The rows below fall into families. The same turns and mirrors carry the whole set onto itself and the rows of a family onto each other. For each named row, which other rows are in its family? Write them in the order they are listed.
These 32 rows form 4 families of 8 rows each.
Taf: [  3  27   0  -4  21  10  12   8  -3 -11   2  -3  -3]
rebe: [ 25  14 -15   7   3  10   7   0 -18  -1   1   1  12]
dab: [  3   7 -15 -18   0   6  -9  -8 -14 -14  -7 -19   5]
Bila: [ -7   6   4 -17  -2   3 -16   3  11   5   9 -22 -15]
Rudu: [10 17 -3 19 14  6 -7  2 12 23 15 -2  4]
Dito: [  7  17   4   0  19   4  -5 -26  -7   6   3 -21   0]
dob: [ 5 28  9 -6 11 17 11 12  6 -6  1 -7 -4]
feva: [  8  16  10   4  20  10  -5 -18 -15   5   5 -21   4]
Pazos: [12 16  4 11 12  1 -6  1 22 22 13 -5 -5]
porer: [ 7 25  5 -9 10 10 12 17  0 -8  9 -9 -7]
Faf: [ 13  10 -13  -6  -1   5  -6  26  17  -4   3   5   1]
das: [ 19  13 -14  17  12   8   4   0 -11   2  -5   7  16]
modo: [ 10  -4 -13  12  -2  -3 -28 -12  -1  12  -4  -9   8]
Mozov: [  5   2 -14   0 -10   6  -8  28   7   2   1   7   0]
Sape: [ 26  14 -15  17   7  11   7   6  -7   7  -4   0  13]
dor: [ 8 17  0 12 10 -2 -5  2 16 29  5 -2 -4]
zir: [  5   2 -10 -12   0  12  -8   0 -17 -22  -1 -12   3]
veme: [  7 -10 -12   2 -11   2 -23  -8   3  20   1  -9   2]
Puve: [  5   3  -5 -18  -5   1  -8   2 -12 -18 -10 -16  -4]
meker: [  7  -8 -19   6  -2  -7 -25 -10  -6  12   2  -8   3]
napi: [-10   6   7  -4   6  -3 -21   4  18   6   3 -18 -11]
nek: [ 17   2 -23  13   6   6   7   1 -13   2   1   2  12]
pifin: [ 14  -6 -19  10  -7   5 -29  -1  -1  11  -6  -7   0]
Lelaf: [ 10   5 -17  -1 -11  -3 -10  23  15   0   0   2  -4]
gev: [  2  10   5   8  10   2  -9 -21 -18   9   2 -22  -1]
lik: [ 7 11  4 17 11  7 -2  9 14 23 10  7 -5]
ketoz: [  5   5 -12  -9  -4   5  -8   5 -21 -18  -8 -13   6]
miveg: [ -8  16  12 -15   4   6 -19  -1  13   6   1 -14 -14]
robeg: [  1  26  11  -7  15   3  14   5   1  -6  10 -10   0]
kazaf: [  4   7 -16  -5 -11  12  -8  19  13 -10   5   5  -4]
Vofaf: [  6  12   5   3  20   1  -3 -19 -13  19  -3 -17   2]
Kiza: [ -8   7   7 -13   1  -4 -22   0   7  -2   9 -19 -11]

Which other rows belong to the same family as feva? Pazos, porer, modo, Sape, Lelaf, ketoz, Kiza
Which other rows belong to the same family as Puve? rebe, Rudu, Faf, napi, pifin, gev, robeg
Which other rows belong to the same family as Taf? dab, veme, nek, lik, miveg, kazaf, Vofaf

The rows below fall into families. The same turns and mirrors carry the whole set onto itself and the rows of a family onto each other. For each named row, which other rows are in its family? Write them in the order they are listed.
These 32 rows form 4 families of 8 rows each.
zefo: [ 24   8  -4   4   0 -10  13   1  27 -12 -37   3 -21  14  11  34   4]
mun: [ 14  27 -13   3  17 -34  16  -4  30 -23  10  -9 -17   5  -6  12   5]
daka: [  6  16   5  12  -6  -7  14  -2  29 -31  -9  20  -6  -3 -15  15 -23]
makab: [ 16   3   2   3  12  11  22   1   5  -7  -9   0  -5   1 -12  14 -14]
telam: [ 10  12 -16  24  -2   0  26  -3  38 -31  -4  22 -15   7  -5  27   9]
kurig: [ 31  13 -11   3  -2 -20  11   2  38 -24 -30   8 -24   9   9  26   4]
lonal: [ 10  11 -13   0  13   5  24  -4   7  -4 -12   1  -9   7 -17  15 -17]
gofes: [ 24   1   0  18  15  -3   1   6  25 -13  -7  -8  11   8  -1   3  16]
Dak: [ 11  36   5  24  27 -11  13  12  22 -30 -26   6  -9   0   6   6   8]
Bupe: [ 16   9 -10  16  17  12   8   5  11  -4 -13   1   3  15  -1   4  14]
sep: [ 10   8 -12  13   3 -17  23   1  47 -28   1  12 -22   7   2  29  13]
pafut: [ 21  15   3   7  -5 -25  -2  -1  34 -26  -3 -23 -24   3   0  18   8]
miz: [  0  32   2  14  -1   4   7  -2  11 -25 -17  14 -11   1 -12   8 -20]
Mutim: [ 29   4  -3   6  -4 -17   9   0  38 -21 -20   0 -29   2   9  33  10]
zirum: [ 10  23  -4   9  14 -30  15  -4  35 -27  13  -7 -23  -4  -2  22  10]
keke: [20  7 -1 19 20 -2 11 12 17 -4 -7 -9 -5 20  1 -1 17]
Sulo: [ 10  27   9  21  22   7  11   9  12 -30 -22   7   3  -9   2   9   2]
Rolid: [ 11  32 -10  18  23 -18  20  -9  23 -30  10  -7 -13  -9 -10  19  10]
zam: [ 13  16 -17  13   7 -19  20   2  41 -24   2  23 -17  14   5  19  15]
tof: [ 15  32   6  20  24 -14   6   2  26 -35 -20   7   4 -15   1  12   3]
muko: [ 11  34  -4  20  21   3   6   7  15 -27 -33   1   1  -2   2   8   5]
kuro: [ -2  36  -3   9  22 -28  18  -3  21 -22   6  -9 -14   6  -5  18   4]
kago: [  3  19   8  13   1   9  17   5  13 -29 -16  11  -5  -4 -12  12 -21]
Pura: [ 27  20   1   3  -9 -26  -6  -3  27 -21  -7 -13 -25  10   0  10   0]
rus: [ 16  23   9   9  -5 -19  -7   0  18 -17 -13 -23 -17  15   1  13   5]
Gimed: [ -2  15 -12  15   6 -10  27   2  35 -20  -3  23 -15  19   2  27   8]
lufed: [  3  27   8  16  -3  -6  17   4  22 -28 -18  19 -22   7  -9  11 -22]
Gava: [ 27  -5  -5  -3  11  -5  20  -6  17  -2  -9   2  -5   0 -13  21 -13]
lesu: [ 37   6  -7  10  -4  -3  12  -7  25 -18 -30  -1 -22  -1   1  34   3]
Mamab: [ 25  18   2  17  -7 -10  -5  -6  20 -24  -3 -27 -15   4  -9  11   8]
duv: [ 19   4  -3  -1  10  -6  27   0  12   0 -12  -2 -22  13 -12  15 -18]
Femas: [ 15   6   2  17  20  12  13  10  11 -14 -11  -7   8   6  -3   4   9]

Which other rows belong to the same family as muko? mun, kurig, lonal, Bupe, miz, zam, Pura
Which other rows belong to the same family as Gimed? zefo, Dak, keke, kuro, rus, lufed, duv
Which other rows belong to the same family as makab? sep, pafut, Mutim, zirum, Sulo, kago, Femas

The rows below fall into families. The same turns and mirrors carry the whole set onto itself and the rows of a family onto each other. For each named row, which other rows are in its family? Write them in the order they are listed.
These 18 rows form 3 families of 6 rows each.
T: [-11  -3  24   7  22  -9   2   6   0 -11   4  -5   3   0 -18 -16]
P: [-16  -8  -5   8  17   8 -19  11  -5  -2   5  -6  -5 -13  15  -4]
Q: [ -8  -6  25  -3  11  -1  11   4   8 -17   5  -8   5  -6  -8 -21]
U: [ -9   1  17  -7   9   6  -2   2  -4 -17  -5   2  12  -2   0 -30]
W: [ -4  15  -9   4  12 -15  -7  14   0  14   1  12  10 -10  -4  16]
K: [-13  18  -5  -4   5 -10  18  15  -1 -14  -5  13  -3  -2 -25  -3]
N: [ -5   9  -2   5  -1   1 -25   7 -10   9   0   6  12 -20  10   5]
M: [-11  18 -15 -13 -13   8   2  12  -4 -16  -5  15  -2 -13  -7  -8]
H: [ -8 -16  -1   8  15   1  -8   9  10   1  11 -13  -8 -13  12   6]
Z: [  9 -11 -10   1  -8  -4   7  -1  10  -6 -12   5 -19   4 -19   3]
F: [  6  -7  15   6  -9   0  -6  -8 -10  -6 -24   2  12  -3   2 -18]
B: [ -7  -6 -20   3 -12   8   3   5  -6 -15 -17   3 -19  -5   1  -5]
L: [  3 -10 -17   2 -13  -3  16   3   9  -8 -16   0 -17  -4  -1   7]
R: [ 10  -3  17   5  -6 -14   9  -5   1   0 -22   2  19  -3   1  -6]
E: [ -8 -13  -4  12  15  -3 -13  10   6   2  12  -8 -18  -9  -9   9]
C: [-15  18  -7  -9  -6  -2  18  17   4 -17   4   8  -4 -17 -16  -1]
Y: [ 15  -5  14   4   5 -15  -4  -6   6   9 -15   6  16   6  -7  -2]
X: [ -7  14   3   7   4 -13  -7  14  -2  10   4   4  17 -23   5  15]

Which other rows belong to the same family as N? P, U, M, F, B
Which other rows belong to the same family as L? Q, H, R, C, X

